Each path is a new rotation, seen through one point. The rows after it are directions, each followed by how far the rotation turns it, in degrees per step (0 if it stays put).
Each turn is a multiple of 5 degrees from 10 to 175, or 0.
Each row of a path follows its step; steps can be skipped.
Path 1:
step 0:  .19 -.19  .41 -.04  .14  .06 -.17 -.13 -.25 -.28  .13 -.18  .05  .16  .14  .33 -.14 -.18 -.17 -.06 -.03  .04  .08 -.11  .17  .06 -.20  .03 -.16  .23 -.01  .11 -.48 -.19  .16  .54 -.11 -.09 -.07  .02  .04 -.02 -.25  .30  .36 -.09 -.25
step 1:  .05 -.03  .25 -.24 -.37  .02  .08  .07 -.27  .09 -.31  .07 -.11 -.09 -.02 -.01 -.17  .00  .01  .31 -.10 -.07  .03 -.04  .20 -.25 -.01  .09 -.22  .31  .31  .33 -.08  .31 -.09 -.42 -.26 -.07 -.14  .40  .04  .17  .17  .19  .28 -.07 -.29
step 2: -.43 -.18 -.02 -.08 -.38 -.08 -.07  .22  .23  .12  .39 -.06  .02 -.01  .19 -.23  .18 -.06  .00  .34 -.22  .07 -.15 -.20 -.05  .18  .09 -.12 -.36  .04  .07 -.22  .28 -.17  .04  .17  .11  .04 -.20  .46  .15  .07  .05  .41 -.05 -.10  .02
step 3: -.16 -.03  .15  .33  .05  .00  .25  .17  .18  .25 -.05  .03  .05  .08 -.06  .11 -.16 -.46 -.05 -.22 -.20 -.29  .03  .07 -.07  .47 -.10  .03  .01  .20  .03  .08 -.05 -.08  .00  .30 -.22  .23 -.38  .06 -.30  .39 -.33  .01  .17 -.25  .08
step 4:  .21  .18  .06  .00 -.22 -.17 -.11 -.23 -.01  .03  .09  .11 -.37 -.14 -.14 -.12 -.16  .11  .19  .25 -.58 -.40  .28 -.03  .37 -.13  .09  .18  .06  .02 -.01  .01 -.07  .11  .17  .31 -.16  .12 -.06 -.20  .07  .23  .09 -.15  .01 -.33 -.31
step 5:  .46  .22  .14 -.03 -.11  .31 -.31  .43  .14 -.01  .00 -.15 -.17 -.11 -.04  .03  .28  .06  .03 -.07 -.02  .02 -.27 -.11  .33  .36  .27 -.32 -.23  .03  .35  .01 -.11 -.04 -.04  .27 -.05 -.01  .08  .00  .42  .05  .17  .32  .01 -.10 -.12
step 6:  .16  .08  .38  .50  .01  .16 -.11  .18 -.02 -.19  .19  .03  .14 -.04 -.16 -.04 -.25 -.02 -.33  .07 -.11 -.11 -.17  .13  .00  .28 -.31  .36 -.08  .04  .13 -.07  .11 -.12 -.27 -.35 -.07 -.10  .02  .52  .19  .25 -.08 -.13 -.07 -.16 -.08
step 8: -.03  .29  .31 -.15  .16  .08 -.15  .12  .18  .20  .04  .01 -.10 -.03  .02  .31  .33 -.24 -.22 -.07  .20 -.37  .20 -.29  .07 -.11 -.10 -.36 -.01  .32  .10 -.15  .00  .31  .35  .00 -.21  .25 -.32  .12  .20  .04  .12 -.13 -.18 -.25  .12
step 9: -.07  .42  .10  .00 -.01  .25  .03 -.20  .33 -.05  .05 -.37 -.36 -.22  .01 -.35  .00  .09  .01  .13 -.03 -.44 -.38  .33 -.01 -.13 -.38  .31  .10  .08  .01 -.03  .08  .05  .09  .13 -.19 -.15  .01  .14  .16  .10 -.06  .28 -.05 -.10  .22
step 10:  .09  .56  .00  .17 -.10  .07 -.19  .15  .07 -.02 -.20 -.04  .05 -.21 -.02 -.07 -.21  .33  .15 -.14 -.22  .31  .19  .10 -.22  .39 -.11  .04 -.23 -.31  .05 -.18 -.16  .00  .19  .28 -.16 -.04 -.51  .20 -.01 -.06  .13 -.01  .04  .32  .02
Directions:
 .12  .00  .01  .09  .00 -.03 -.07  .01  .01 -.06  .01 -.09 -.07 -.02 -.03 -.05  .02 -.01 -.05  .00  .01  .13  .03  .01  .06  .13  .06  .02  .09 -.01  .07 -.04 -.02 -.12 -.04 -.02  .01  .03  .12 -.11  .00  .02  .06 -.15  .05 -.01 -.12
55
-.11 -.02 -.01  .15  .02 -.04 -.04  .01  .01  .10 -.07  .04  .03 -.03  .00  .03  .01 -.05 -.04 -.02 -.02  .04 -.06 -.01 -.03  .04  .00  .13  .03 -.11 -.10 -.01 -.01 -.14 -.03  .01 -.17 -.02 -.04  .00  .05 -.07 -.03  .08 -.09  .06 -.09
100
-.03 -.02  .09 -.01 -.01  .04  .05  .07 -.06  .01  .06  .07  .06 -.03 -.02  .00 -.04 -.05  .00 -.04 -.03 -.01  .17  .04 -.06  .05 -.07 -.08  .09  .00 -.09  .02  .07 -.09  .06  .05  .08  .10  .06 -.01 -.12  .12 -.01  .02 -.13  .08 -.04
90
-.02  .12  .00  .05  .03 -.01  .09  .09 -.05 -.06  .04  .02  .05 -.06  .05  .15 -.04 -.08  .00  .04  .09 -.01 -.06  .08  .11 -.09 -.06 -.04  .05 -.07  .05  .03  .03 -.06 -.03 -.11 -.06  .08 -.07 -.04 -.01  .08 -.04 -.04  .10 -.06  .01
140
 .03  .00  .13 -.05 -.07 -.05  .21 -.03  .01  .10  .04 -.02  .01 -.03 -.06 -.02 -.04  .05  .06  .01  .09 -.10  .00  .04  .00  .09 -.07  .10  .04 -.04  .03 -.03 -.02  .05  .00 -.07  .02 -.12  .02 -.04 -.03 -.08 -.07 -.02 -.01 -.03 -.12
130
 .17  .02  .00  .00 -.03  .05 -.02  .03 -.13 -.10 -.04  .04  .12 -.03 -.12 -.04 -.13  .01  .06  .00  .04 -.01  .03 -.02  .03 -.04 -.02  .01 -.01 -.09  .07  .01 -.09 -.08  .01  .08 -.05 -.02  .08  .07  .07 -.09  .02  .10 -.01  .02  .06
70
Path 2:
step 0:  .05  .16  .28 -.17  .21 -.05 -.07 -.01 -.02 -.28  .02 -.10  .38 -.01 -.24 -.01 -.13 -.20 -.49 -.14 -.17  .07 -.10  .06 -.02  .06  .35  .18 -.39  .41 -.12  .05 -.19 -.04  .07 -.34  .00 -.17  .13 -.32 -.10  .05 -.06 -.35  .14 -.34 -.28
step 1:  .05  .26 -.21 -.33  .05  .01  .01  .09 -.11 -.19  .44  .00  .03  .01  .29 -.02 -.15 -.14  .05  .04 -.17  .03 -.27  .03  .14 -.16 -.37  .14  .04  .16 -.31  .12 -.53 -.50 -.02  .00 -.28 -.15  .09 -.01  .05 -.20  .40 -.27  .11 -.12 -.09
step 2:  .42  .22  .31 -.06  .06  .11 -.02  .17  .17 -.38 -.01 -.26  .11 -.10 -.15 -.09 -.12  .02 -.39  .01  .01  .23  .06 -.25 -.17 -.16  .05  .12  .14  .23 -.13 -.01 -.21  .00 -.23 -.39  .14  .08  .14 -.21  .18 -.62 -.05 -.32  .13  .09 -.01
step 3: -.02  .25 -.03 -.52 -.10 -.35  .47 -.08 -.12 -.11  .28 -.10 -.21 -.06  .04 -.39  .07 -.11  .21 -.10 -.23  .12 -.18  .05 -.18  .08  .09  .32 -.14  .01 -.03 -.01  .00 -.23 -.30 -.04  .05 -.34 -.06 -.13  .06 -.40  .23 -.29  .02 -.23  .07
step 4:  .49  .13 -.03 -.06  .34 -.02  .09  .09 -.24 -.46 -.25 -.24 -.03  .04 -.18  .09  .09 -.13 -.14  .08  .27 -.07 -.30  .12 -.24  .01  .22  .19 -.33  .29 -.16  .13 -.09 -.06  .17 -.24 -.06 -.30  .11  .19  .05 -.24 -.01 -.44  .12  .23 -.05
step 5:  .30  .00  .11 -.40 -.23 -.32  .36  .08 -.25 -.15  .17  .07 -.07  .03  .16 -.03 -.13 -.22 -.03 -.40 -.16  .22 -.17 -.01 -.02  .02 -.25  .01 -.01 -.24 -.42 -.29 -.31 -.06  .19 -.06  .22 -.06  .09  .13  .31 -.05  .14 -.35  .31 -.13 -.15
step 6:  .29  .13  .25 -.24  .36  .01 -.30 -.08 -.07 -.45  .18 -.23 -.03  .15 -.15 -.05 -.04 -.04 -.09 -.28  .07  .20 -.13  .16 -.10  .11  .09 -.17 -.07  .44 -.09 -.19  .29 -.06  .05 -.42 -.08 -.05  .44 -.26  .16 -.14  .17 -.26  .01 -.27 -.05
step 7:  .11  .23 -.08 -.40 -.07 -.05  .00  .15  .02 -.23  .35 -.04 -.28 -.13  .06  .29 -.21 -.29  .02  .15 -.38 -.23  .05  .06 -.06 -.26 -.19 -.07 -.25 -.14 -.21 -.14 -.09 -.20 -.08 -.16  .19 -.42  .09  .14  .15 -.17  .54 -.28 -.03 -.11  .07
step 8:  .53  .26  .09 -.03 -.03 -.11  .07  .17 -.11 -.49  .03 -.14 -.11 -.14 -.07  .05 -.14 -.03 -.16 -.05  .57  .12 -.09  .29 -.14  .02 -.08 -.10  .27  .13 -.06 -.01  .05  .13 -.44 -.37  .00  .06  .12  .18  .22 -.35  .19 -.08  .04  .02  .23
step 10:  .20  .01 -.12 -.19  .19 -.24 -.21  .23 -.37 -.20  .16 -.13  .19  .07 -.03  .19 -.13 -.11 -.17 -.13  .44 -.17 -.40  .39 -.04  .13 -.06  .08 -.23  .24 -.04  .22  .08 -.05 -.08 -.32 -.14 -.27  .27  .29 -.18  .07  .10 -.22  .28 -.29  .05
Directions:
-.07  .10  .03  .02  .00  .03  .05 -.05 -.05  .07  .01 -.04 -.10 -.05  .10 -.10 -.10 -.02  .07 -.08 -.08  .03  .00  .01  .03 -.10 -.11  .04 -.01 -.14  .08 -.01 -.07 -.01  .06  .13  .00 -.13  .02  .05  .08  .01  .05  .03  .00 -.05  .00
175
-.08  .12  .00 -.09  .01  .11 -.09  .02 -.05  .04  .06  .00  .08 -.04  .03  .04  .04  .06 -.07  .11  .04 -.13 -.07  .03 -.11  .08  .00  .01 -.10  .05  .01 -.11 -.02  .00  .04  .10 -.05 -.06 -.08  .08  .04  .02  .04 -.02  .02  .07  .03
115
-.10 -.02 -.02  .00  .07  .00  .02 -.05  .01 -.07  .12  .05 -.02 -.02 -.16 -.01 -.04  .00  .09 -.12 -.01  .02  .03 -.02 -.05  .02  .12  .10 -.07  .08  .00 -.03  .05 -.06  .08 -.02 -.11 -.06 -.05 -.02 -.02 -.01  .04  .13 -.11 -.05 -.01
120
-.02 -.05  .01 -.06  .01  .04 -.01  .04  .03  .02 -.04  .07  .06 -.05 -.07 -.10 -.03 -.13  .04 -.02  .16 -.07  .04 -.02  .16 -.04  .06  .02  .04  .02 -.10 -.06 -.07 -.02  .01  .11  .01  .06  .07  .09  .11 -.07 -.02 -.04 -.09  .03  .04
110
-.01  .08 -.13  .00  .00 -.05  .01 -.08 -.15 -.07  .04  .01 -.05  .10  .07 -.08  .02  .09  .02  .08  .10  .09  .00  .13  .06  .03 -.01 -.06  .00  .02  .02 -.01  .01 -.03 -.01  .06 -.14  .11  .09 -.06  .00 -.06  .02  .03 -.05  .03 -.03
155
-.07 -.02 -.03  .03  .08 -.05 -.11  .06  .03 -.07  .02 -.03 -.08 -.07  .04  .00  .05 -.08  .04  .13 -.08 -.04 -.08  .08  .09  .04  .09  .01 -.08 -.02  .01  .17  .04 -.10 -.01  .03  .03 -.07  .06  .07 -.03  .07 -.02 -.07 -.07 -.02 -.06
115
-.04 -.01  .03  .03  .00 -.02  .02  .07  .03  .14  .07  .04 -.04 -.09 -.05  .13 -.17 -.03 -.04  .01  .10  .06  .04  .13  .00  .02  .02 -.15 -.01 -.05 -.03  .01  .07  .08 -.04  .01 -.08 -.04  .09  .02 -.08  .06  .03  .03  .03 -.02  .08
25
